Rotation paths and how fast each direction turns (degrees a step):
Each turn is a multiple of 5 degrees from 10 to 175, or 0.
Each row of a path follows its step; steps can be skipped.

step 3: 2 2 -6 -6 3 7 -5 -3 -6 -19 -4 31 -10 -5 28 0 -2 -15 4 18 -17 7 -13 16 1
 11 6 -12 -5 13 -9 9 -7 -10 3 -5 5 4 -9 -11 -8 3 -14 -9 7 16 -6 -14 -4 4
 -10 -17 -23 11 -9 -13 -7 6 8 -10 14 -15 -4 1 7 -4 29 -22 6 -2 -17 -15 1
 -1 -22
step 5: -6 4 2 -7 -10 15 21 -4 -5 -5 35 17 -19 17 32 -5 16 6 0 21 1 12 15 -1 -5
 -2 -32 8 -7 -14 -10 21 -2 4 14 -4 -8 -9 14 -12 11 0 -14 -2 -6 -1 -3 -2
 -4 4 0 -14 -7 0 1 1 -9 12 17 -4 19 -6 -5 8 -12 -2 -8 -8 -4 -18 1 0 -5 0
 -12
step 11: 5 5 -3 -20 -5 15 1 5 -8 3 5 -23 -10 9 12 5 2 9 25 12 -6 7 -10 -12 -14 -3
 0 9 -3 4 8 3 -7 -16 -6 -8 -4 17 -19 -16 -6 0 10 -4 15 -19 13 4 -13 -5
 -1 -12 -17 4 -14 6 -14 7 7 -22 -10 -25 -9 -24 -2 27 4 4 20 -3 5 -12 9 3
 -10
step 12: -5 -22 14 -1 11 -7 8 0 -26 -4 7 1 0 -1 -6 -5 2 0 4 23 2 -3 9 12 -9 -7 13
 -14 -2 -6 -8 -6 3 -2 20 -21 0 10 -21 11 2 -5 5 10 -6 14 -6 -6 21 13 -15
 3 -1 18 -9 -5 0 2 4 13 -7 -12 2 -25 13 13 25 -8 -1 -14 -14 -16 -4 -10
 -32
step 14: -14 -10 -2 1 -5 2 -2 -4 -13 -11 8 4 16 14 12 -15 15 4 -9 32 -4 8 15 3 -4
 -4 -14 -41 -16 -4 -7 0 11 4 18 -4 9 -4 10 32 8 5 -3 16 -21 6 -2 13 1
 -14 6 6 0 8 -8 3 -6 6 15 1 5 -5 -28 4 -5 1 -6 8 11 2 -8 8 -4 6 -9
step 19: -5 7 2 8 13 3 -4 4 8 -7 -6 8 7 -14 18 -11 -14 12 2 9 -4 16 16 -30 -13 3
 2 -10 -14 -12 17 25 9 14 5 12 5 6 -2 0 -1 9 3 12 6 -18 3 9 14 -9 9 -25
 -17 -3 -24 -4 -18 -4 -2 -5 13 10 -18 -10 17 10 8 2 -12 -7 -12 -6 15 21
 0
step 30: -14 19 -3 -1 -8 8 -7 -6 5 5 10 21 -1 0 10 -15 -1 -11 6 15 -26 -5 30 0 3
 -9 -5 -8 16 13 -1 -9 4 -10 12 8 0 26 -17 5 -10 -6 -13 -9 -4 -8 -12 -2
 -8 6 12 -8 -19 21 -17 8 7 8 7 -4 -11 -2 15 11 -8 12 -14 -9 21 -7 -15
 -14 11 -6 -10
Speeds:
0 1 2 -1 -4 -3 2 0 -1 0 4 -1 -4 0 2 -4 2 -1 0 0 -5 -1 3 -2 -1 1 2 -2 8 2
 -5 -7 -3 -2 0 0 2 -2 0 0 -2 4 0 2 -2 3 1 -5 -1 5 2 0 2 -2 -3 -1 1 1 -2
 -1 4 3 2 -4 5 -3 2 2 -4 6 -4 1 -5 -1 3 : 80
-2 2 -6 -1 0 1 4 0 1 1 1 3 3 -3 1 -4 -5 0 -1 0 0 -1 3 -7 6 6 -1 -2 3 2
 -1 -3 6 2 2 1 -1 5 7 3 2 -3 -1 2 -1 -2 0 1 -4 -2 -1 1 -5 -4 1 1 3 -1 -1
 -5 6 -1 -2 2 -2 3 -2 0 2 -1 0 0 -2 -2 -2 : 70
-2 6 0 0 3 0 3 -1 -1 6 -1 3 -5 -1 0 1 3 1 -1 2 1 1 -2 0 3 4 1 -1 -1 6 -2
 2 -2 -1 -2 -4 -2 1 2 -5 1 4 -5 0 1 2 -1 -2 -3 -3 0 -3 4 5 1 1 4 -3 0 4
 1 -5 6 3 -1 -3 -2 -4 3 -3 -4 0 -1 1 5 : 10
-4 -2 2 1 4 -1 -5 -3 5 -1 -1 -2 -2 -1 -1 -3 -2 0 1 -3 -2 -1 4 3 -2 -3 0
 -2 2 5 0 -3 4 0 1 4 6 0 2 3 -2 1 2 1 3 -1 1 -4 -1 -3 -2 -2 -1 6 -2 3 -3
 -8 0 2 1 0 -2 1 -3 -5 2 -1 0 -6 -3 -1 -1 3 -2 : 65
-3 -2 5 0 5 -3 -4 -1 0 -2 1 1 8 3 0 -3 2 -2 2 -2 3 -6 1 -4 -1 2 -4 5 -2
 0 2 3 5 -4 3 -1 -4 3 2 1 4 2 3 0 -7 3 -1 -2 0 3 -2 -5 2 -1 -4 3 0 1 1 1
 0 -3 4 -1 2 1 1 1 -2 1 -1 2 -1 1 2 : 145

step 2: -1 -24 7 -5 6 12 3 8 -2 -2 -3 -8 0 10 29 7 13 -7 14 20 -24 -5 9 3 1 9 -1
 -33 7 -13 -9 5 -9 -9 -19 -10 -4 -1 -1 16 -2 -15 -16 2 -29 -14 0 -14 -2
 0 -9 0 4 -16 8 -3 5 -5 9 -18 -6 2 1 1 -17 8 -14 -9 -2 17 9 1 8 6 -16
step 3: -4 8 15 6 22 4 -11 2 4 2 -19 -14 -9 -11 1 17 1 -1 -5 5 -24 4 -1 -12 1 -3
 -9 -6 3 -18 9 10 11 -4 -17 -6 3 -14 11 1 21 -10 5 -1 -7 7 6 11 -10 -1
 17 -2 2 10 7 14 -12 6 12 24 9 0 -1 11 12 23 -16 11 23 13 18 -22 3 16
 -11
step 4: -23 19 -2 27 -6 9 0 14 -7 15 -12 -5 4 -6 6 4 17 -4 21 -1 -6 -3 7 -2 17
 -6 5 -11 -30 -2 -21 7 -2 -6 -19 11 12 -11 -10 15 7 5 5 14 -7 12 4 -10
 -6 -22 -16 12 31 4 4 0 6 0 2 -4 10 -8 -13 -2 5 5 -10 -5 -2 5 12 5 9 -5
 -15
step 5: -18 -11 -7 7 -6 2 -3 -17 2 -9 -13 -12 4 -1 21 14 5 10 4 1 1 -7 -3 -14 12
 10 -7 4 14 -19 -2 13 -15 -6 -14 -11 7 15 3 -7 -1 4 -10 20 -28 2 -16 1
 -8 1 13 18 -2 -16 9 5 8 0 7 3 -7 1 -23 -12 19 12 -28 21 -9 -10 10 -14 3
 -11 2
step 8: -3 3 -5 1 6 16 10 12 -1 2 12 -17 6 -14 8 4 12 -15 -21 -10 -23 -8 5 -7 20
 3 -7 -18 24 -29 -1 -7 -7 7 -9 -4 6 4 -1 9 -4 6 -20 14 8 9 -12 -2 15 -16
 -1 25 7 -11 11 -3 -15 -10 -6 1 4 11 3 -4 15 6 2 -12 -7 -11 14 -21 2 6
 -17
step 14: -13 -13 14 8 -6 21 7 -14 7 8 0 -4 6 -18 6 22 16 -26 24 6 -2 -6 -8 6 6 -1
 22 -10 -8 -9 -4 20 -1 -7 -18 -2 -3 1 -4 -5 1 0 -16 4 -27 3 1 -21 7 -12
 5 11 14 -5 3 6 5 1 -1 -8 10 18 -9 -3 2 8 -10 -9 -24 -8 17 -1 -18 -3 -6
step 19: 17 5 15 4 4 -19 -14 -7 -5 5 -2 10 -6 21 7 8 12 -9 5 14 -42 -18 12 4 6 3
 6 -12 -7 9 -10 11 -14 -7 -5 -8 -3 -11 -3 10 -1 -20 -5 -10 -3 2 7 -16 8
 7 -7 16 9 -6 2 -4 -9 1 0 -1 1 -8 -11 -5 17 16 -33 9 5 2 -1 12 -13 12
 -17
Speeds:
6 -1 0 4 -4 -3 0 -5 3 1 -2 5 -2 -2 2 6 -2 4 -4 2 0 -7 -3 -2 5 -1 1 -2 3
 4 -2 -2 -6 5 1 -1 1 2 4 4 -3 2 2 2 1 -1 2 2 -1 1 -1 -2 0 -1 -3 -2 -2 -1
 2 0 -1 2 -5 -1 -3 -6 -2 1 -2 -1 -3 2 -3 2 0 : 60
0 -6 0 2 2 0 -1 1 0 -1 0 1 -1 2 3 2 2 2 2 2 -1 -1 -1 6 2 5 -5 -2 -2 -2
 -2 -6 -1 -4 6 0 2 -2 -1 -4 -2 4 0 0 1 -8 -1 -4 -7 1 7 2 1 0 3 -1 2 2 0
 -2 0 -1 -2 1 -1 1 -2 0 0 -2 -3 -2 3 0 5 : 145
-2 -1 -3 -2 1 -2 3 1 5 4 -2 -2 1 3 2 -3 -2 -2 -1 0 -1 2 -5 -4 -1 -2 2 3
 -2 1 -1 -2 -3 0 -2 1 -1 -5 -1 -3 0 0 4 0 -5 -4 5 -6 1 1 0 -1 -1 2 -2 1
 2 0 2 1 0 3 1 1 -3 4 0 -1 -6 0 -6 -7 -1 5 -5 : 25
-2 2 3 5 -3 -3 5 -4 -1 -1 1 -4 4 0 -3 0 -2 -2 2 -2 2 2 -3 6 -4 6 0 2 2
 -3 -2 3 1 3 -2 3 0 0 -1 -3 0 3 3 -1 0 0 2 0 -1 -4 2 -3 0 -4 -1 -2 1 -2
 2 4 2 -3 -5 -3 1 -2 -2 0 -3 -5 -1 -2 -6 -8 -1 : 45
-2 -1 -5 0 -1 -4 -1 0 -6 -3 -7 -1 1 -2 5 -5 3 2 1 -1 -1 1 3 4 -1 -3 0 2
 2 -1 -2 -2 4 0 -2 0 -4 1 0 3 -5 3 2 0 0 -1 4 3 -1 0 -8 -1 -1 -3 3 7 -1
 1 -3 -4 0 -2 -3 -3 -1 -2 -3 -3 0 0 -4 -1 2 0 0 : 130
-3 3 0 0 7 0 1 -4 -1 -2 4 -3 -1 -1 3 -1 -3 5 2 2 -1 -1 -2 -3 5 4 1 -1 -4
 1 -1 -2 -1 -1 2 0 5 4 1 -1 -2 0 2 1 -4 5 6 2 2 0 -4 5 -3 4 2 3 0 0 -2 1
 0 -1 -1 4 2 0 1 1 -5 -6 3 0 0 -2 5 : 35

step 1: 16 0 -10 1 17 11 -7 -6 -12 27 6 11 15 -1 -19 -11 11 -10 3 -29 4 1 18 -7
 -32 5 17 5 1 4 -12 9 0 17 1 11 -1 9 11 2 -8 5 -12 6 -14 14 6 -4 4 17 -3
 -5 -12 -6 -20 -22 5 -21 19 -1 -18 26 8 6 17 9 -2 -3 -26 21 -12 -4 3 3 6
step 2: -1 -12 -10 -3 9 3 -20 -3 0 10 16 0 6 3 -16 -5 -12 15 -17 -4 -13 4 8 23
 -7 8 2 31 -8 12 5 -8 -30 17 0 6 0 18 -1 -5 24 -8 4 20 -4 3 10 8 11 11 7
 -4 1 -8 -19 -7 -24 -7 13 -1 -17 -4 -3 -24 -12 -22 -22 2 -24 11 -22 8 12
 2 -2
step 9: 24 3 -26 -2 16 11 -22 -3 -19 8 16 14 23 -10 4 3 4 -16 13 -14 -6 1 -9 -2
 -14 15 -3 0 2 2 -10 5 -5 22 17 12 -4 -1 -4 6 1 -4 -8 14 -18 17 10 13
 -10 23 6 11 -1 6 -16 -19 -12 -15 -10 6 -4 -15 4 5 -15 0 -4 -9 -2 11 -38
 7 12 16 12
step 12: 16 2 -25 0 3 -3 -8 -3 -20 8 9 17 -8 -18 -7 3 23 7 9 -17 -13 22 2 9 -19
 10 9 0 -5 15 -11 29 2 24 5 3 13 -3 6 3 -1 13 -19 -2 -16 -2 5 30 -9 -10
 1 6 -5 0 -17 -10 -18 -2 14 3 7 23 17 9 5 -2 -9 -3 -23 5 -1 -9 7 21 -16
step 13: -2 -12 -15 -18 20 -4 3 -9 0 20 19 6 -5 -15 -27 -4 -6 -15 -5 -4 -8 2 -1 3
 -4 22 8 23 8 18 -11 -13 -19 26 2 10 17 -8 21 2 2 2 14 3 -27 31 -8 -7 -3
 0 1 9 6 -7 -20 -3 -3 -5 6 -14 -9 4 8 -19 -20 7 -4 -1 -19 -3 -21 -9 14 5
 -3
step 25: 15 -12 -12 -19 -14 24 13 -6 -19 21 6 -4 4 -7 2 8 4 8 9 -15 -9 25 8 11 -4
 -1 1 14 13 7 2 0 -10 1 27 9 -1 -6 -3 -1 1 5 -18 20 -16 18 6 5 -13 12 -1
 9 3 12 -27 -17 -8 -17 -2 -3 -26 -11 7 0 -18 -13 3 15 -22 0 -24 -15 9 19
 6
step 34: -2 -4 -6 -10 3 11 0 -10 -10 20 13 16 5 1 14 4 5 26 8 -11 -6 13 -9 3 -13
 6 0 17 -5 8 -19 7 -28 20 39 5 -12 14 -13 16 3 -14 2 24 -7 4 20 11 18 9
 -1 -6 2 -10 -19 -14 2 -11 5 -14 -20 15 6 2 7 -6 -3 -5 -17 10 -10 0 10 3
 21
Speeds:
-8 -8 -1 1 1 -4 -3 1 0 2 3 5 3 -3 2 -2 2 1 0 -2 5 2 -3 0 -1 -2 -2 -1 -2
 3 -1 1 -2 0 -1 0 4 -2 6 -2 3 -2 -3 -1 2 0 0 -2 3 -2 3 -3 -3 -4 2 -3 -2
 0 -1 5 -2 6 -2 0 -2 0 0 4 -5 1 -1 -2 -2 0 -1 : 35
0 0 6 2 3 -1 2 2 -3 -3 -2 3 4 1 -2 0 2 -1 1 -5 -1 -2 -5 0 -4 4 0 2 -5 0
 -3 7 1 -1 5 1 -1 0 -5 3 0 0 -1 -4 1 -2 1 -2 1 -3 -6 -1 -1 6 0 0 1 1 2
 -2 2 1 -3 0 -5 4 -4 0 -2 5 -2 -1 0 -3 -2 : 130
3 4 1 -2 3 0 2 -1 1 2 -5 2 4 -1 1 -1 1 -4 -4 -1 7 1 -3 2 2 1 -6 -3 2 -3
 0 0 0 2 3 -1 6 -5 1 3 0 -2 9 4 0 3 -2 -2 -1 1 4 -3 -3 1 1 -4 2 -1 2 -3
 -3 -2 0 1 2 3 3 -1 -1 2 -2 -1 4 -1 4 : 175
2 -4 0 5 1 1 -1 5 0 -2 0 -3 1 -3 -4 4 0 5 -3 1 -2 -1 -4 2 -2 1 -4 3 -1
 -1 6 -4 2 1 -5 6 4 1 -4 -1 5 -2 1 1 0 -2 -3 -3 -1 1 0 -2 -2 3 -1 -1 3
 -1 -2 -4 2 2 -2 1 2 -4 -1 4 -2 3 4 6 0 3 3 : 120
1 5 -1 2 2 -1 -2 -1 -9 -2 3 5 0 -1 -1 -1 0 1 2 -3 -1 1 -1 1 -4 4 -2 -6 2
 1 -2 2 1 -2 1 0 -4 -3 1 3 -1 0 -6 -1 -2 -3 -1 4 1 1 1 -4 0 -3 0 -1 4 -1
 -6 -3 -5 1 1 4 5 -2 1 -2 -1 -3 2 5 -4 -2 6 : 130
1 6 0 -1 -2 -1 1 2 1 1 3 -1 0 -5 3 2 5 -2 5 -3 0 1 3 2 4 -1 -3 1 -4 6 1
 1 3 -3 -3 5 -3 -1 -4 1 1 -1 -2 2 7 1 -3 0 4 -1 -4 -1 -1 -1 1 2 -3 -3 3
 1 -2 2 4 3 5 4 -1 2 0 -1 0 -3 2 5 3 : 160
1 3 0 0 -4 2 4 2 -1 -4 4 -1 2 1 -2 -4 3 -1 -1 -5 1 -2 6 -2 0 -2 -1 3 5 2
 0 3 4 -2 3 1 4 -1 3 -3 -2 -2 2 -4 -2 1 -3 1 2 -2 3 -1 -4 -3 -7 0 1 1 -1
 -6 -1 2 1 -2 -1 -3 1 5 -1 -2 3 0 3 0 -8 : 60
